First come named turns, each shown by rows before and after it. For each pair of rows after them, which turns, in which order, take the first row to the second? The first pair is done for you.
Q (before => after):
[  0 -11  22   4   8   7   3  13] => [  7 -10  21   4   6  -1   2  15]
[-7 13  0 -5  1 -9 -2 -6] => [-9 12  1 -5  2 -5 -1 -7]
[ -4 -23   3  11 -13   9 -10  18] => [ -4 -22   5  11 -12  11  -9  17]
[13  1  7  9  3 -3 -6 -7] => [ 12   1   1   7  -2 -12  -7  -3]
H (before => after):
[-3  3 13  4  5 12  6  3] => [ 0 -2 13  6  3 10  6  7]
[-1 -1 11 -1  1  7 -2  8] => [-2  0 11 -1  0  5 -1  9]
[  4 -10  -5   5   0   6   3  -4] => [  4 -12  -6   5  -3  -2   2   4]
Z (before => after):
[ -9  -5 -24  -5   2  -8   0  -2] => [ -4  -1 -23  -4  -7  -5 -12   1]
[  8   5  -4   8 -13   9 -10  -2] => [ 9  5  7  9 -7 13 -7 -3]
[ 5 13  2 -3 -7 -2 -9 -5] => [ 5 14  8 -3 -3  1 -6 -6]
[  4 -15   2   6  -5 -13  -6  19] => [  6 -14   6   6  -5 -11  -8  19]
T (before => after):
[ -2  -8  -5   5 -10  20   0  -1] => [  6   0  -2   4 -20   6 -10   8]
[-14  -1   1  -2  -1  -4   1  10] => [-15   0   1  -2  -1  -4   2   9]
[-19   1  -3  -4 -10  15 -17   9] => [-16  11   0  -8 -13   0 -20  11]

(two turns a pair)
[ 11   0  -5  -7  -7  -2 -15  14] => [ -7  -2 -11 -10  -4   7 -13  14]  Q, Q
[  1 -16   6  -1  10 -16  14  12] => [ -8  -3  -2  -8   3 -26   7  11]  H, Z
[  8 -11  12  10  -3  22  -2   9] => [  0 -18   6   7  10  16  14   5]  Z, Z
[  7   3  -2   1  11   9   9 -18] => [  4   2 -15  -1   5   4   7 -18]  Z, Z
[  0   2  -6   6  -2 -14  -3   5] => [-11   0  -9   4   3  -8   1   2]  Q, T
[ 10  21 -19  -3 -14 -16  -8 -29] => [  2  -2 -25   7  -7  19   0 -34]  T, T
[-11  -4   7  -1  10   5  10   0] => [-9 -5  3  0 11  6 12 -4]  Z, Q
[  0  -5   1  -4   7  -4   9 -14] => [  2 -19  -1   1  -1  -1   4   0]  T, H
[ -4  -9 -14  -1 -23  -8  -8  23] => [-18  22 -12 -12 -17   3  -9  -3]  H, H
[ 1  6 -2  3 -9 -8 -5 -1] => [-10   5  -5   2  -6   0  -3  -1]  Q, Q
[ 10 -11  -5   5  -5   8   6 -11] => [ 15  -1  -2   1 -12  -8  -1  -5]  T, T
[ 3 -8 -2 14 -4 12  1 -5] => [ 14  -1   2  12 -10  -4  -5   0]  Q, T
[12  0 -3  4  1 -8  0 -9] => [  4  -2  -9   3   3  -8   4 -11]  Q, T
[ -4 -22 -13   3  -4  -6  -3   8] => [ -8 -23  -7   5   3  11   1   2]  Q, Q
[ -5   8   7  -5   3   3   2 -10] => [ 5  1  9  0  0  9 -1 -9]  T, Q
[ 16  -9   2   4  -4 -17  -3   3] => [  6  -9   0   2  11 -10  12 -12]  T, T
[  6  -5   4   1 -12 -14 -11  20] => [-20  -8  -3  -3  -7  -2  -7  19]  Q, Q
[-11  -4 -31   2 -12  26 -19   6] => [ -3  -2 -10   8  -4  44 -18   0]  Q, Z
[  6  10  10  -5   2 -16   2   4] => [-5 17  4 -9  4 -9  3 -6]  Q, H
[  2   9   3  -3 -10   2  -9  -1] => [ 1 11 11 -4 -1  2 -2 -6]  Z, T
[-1 -9 14  4  1 12  1 17] => [-1  0 13 -1 -4 -6 -4 23]  T, Q
[  6   9 -17  -5  -1  -4   6  -5] => [  7   6 -19  -2  -4   6   2  -6]  T, Z
[-28   7   6  -7   4  11   3   2] => [-27  -1   0  -3  -5  16  -3   8]  Z, T
[  5 -10 -10   2  -5   3   6   6] => [  6   0  -7  -3  -5 -12   6   4]  T, T
[ 0 -7 -2  4 -9 -4  1  8] => [ 2 -6  5  5 -9 -1  0  8]  Z, Z
[ 16   9   6   0   1 -11   1  -4] => [  8   4  -2  -2  10  -6  12 -12]  T, Z
[ -2   0   0   8   3  24  -5 -10] => [  4 -17  -2  11  -5   5  -6  16]  H, H
[ -7   3   9  -3 -13   8 -14   9] => [ -8  13  11  -8 -10   1 -12   3]  H, T
[  3  -3  -9  -1   0 -15   7  -2] => [  2   0 -11  -2   1 -12   7  -7]  Z, T
[  4   5  -2  -6  -7 -11  -8   4] => [-8 10 -6 -8 -4 -2 -7 -4]  Q, H
[-4  0  3  6  0 16 -5 13] => [ 0  8 12  3  1  5 -5 16]  T, Z
[-18   2  -7  -6   0   8 -11   6] => [-12   4   3  -2   3  18 -12   4]  Z, Q
[-12   3   2 -10  -3   1  -9  13] => [-11   3   9 -10   1   3  -6  13]  Z, Z
[-7 -1  3 14  0 12 -9  0] => [  7   0   7  16  -3   5 -11   1]  Q, Q
[-19  10  -5 -11   5   4   2 -10] => [-14   9  -3  -9   8   8   5 -15]  Q, Z
[  9   3 -25  -4 -21   4  -9  -2] => [ 19  10   9   1 -14  19 -13   0]  Z, Z
[12  4  8 -2  1 -1 -6 -1] => [ 9  8  3 -5 -1 -6 -7 -2]  Q, H
[ -6  -4 -12   0  -1 -19   3  -6] => [-17  -5  -8   2   7   0   7 -13]  Q, Q
[ 5  6  9  3 11 10 14 -8] => [12  4  4  2  9 -3 17 -7]  Q, Z
[ 11  15  10   0   2   6 -10 -14] => [  9  10   9   2   3  16  -8 -16]  T, T
[-14  27  15 -11   4  -7  -5  -6] => [  9  22  19  -3   8   7  -1 -20]  H, Q
[12 -3 13  7  3 -8  4  4] => [  7  -4   6   4   9 -12  12   0]  T, Z
[-17   1   8  -5  22   5  15  -7] => [ -3 -14  11   7  -6  14 -13  21]  T, T
[-15  -2 -10  -1  -8   3 -14  12] => [-17   9  -9  -6  -7  -1 -15   6]  H, T
[  3   8  -6  -3 -10 -14  -7   5] => [ -2  13  -9  -6  -4 -13  -1  -5]  T, Z
[11  7 11  2  0  1 -3 -3] => [10  9  6  0 -3 -5 -4 -3]  Q, H
[-21   4  -5  -9   4   7  -6   7] => [-9  4  5 -2 10 22 -2 -4]  H, Q
[-12 -18  -2  -4  -1  -7   5   9] => [ -9 -19   4  -1  -5  -2  -1  13]  Q, T
[-10   9   7  -9   6  -7   7   8] => [-16   0  -5  -8   7   0  10   4]  T, Z
[ -8   2  -8  -3  23  -4  19 -20] => [ -3 -11 -26   1  12  -6  15 -16]  H, Z
[-14   8   1  -8   1  -4  -3   9] => [-14   5   0  -5   2  13  -3   1]  H, T
[  8   8  -9  16  -9   3 -17  -5] => [ 9  9 12 18  6 10 -8 -7]  Z, Z
[ 12   3 -23   4   3 -18  11 -16] => [ 12   4 -26   6   1  -8   7 -20]  Z, T
[  6 -12 -10   9 -10 -23  -2  17] => [-25 -15 -15   6  -2   0   3  14]  Q, Q
[22  1  2  3 -7 -8 -3 -5] => [ 13   0  -1   2   5   0  11 -17]  T, T
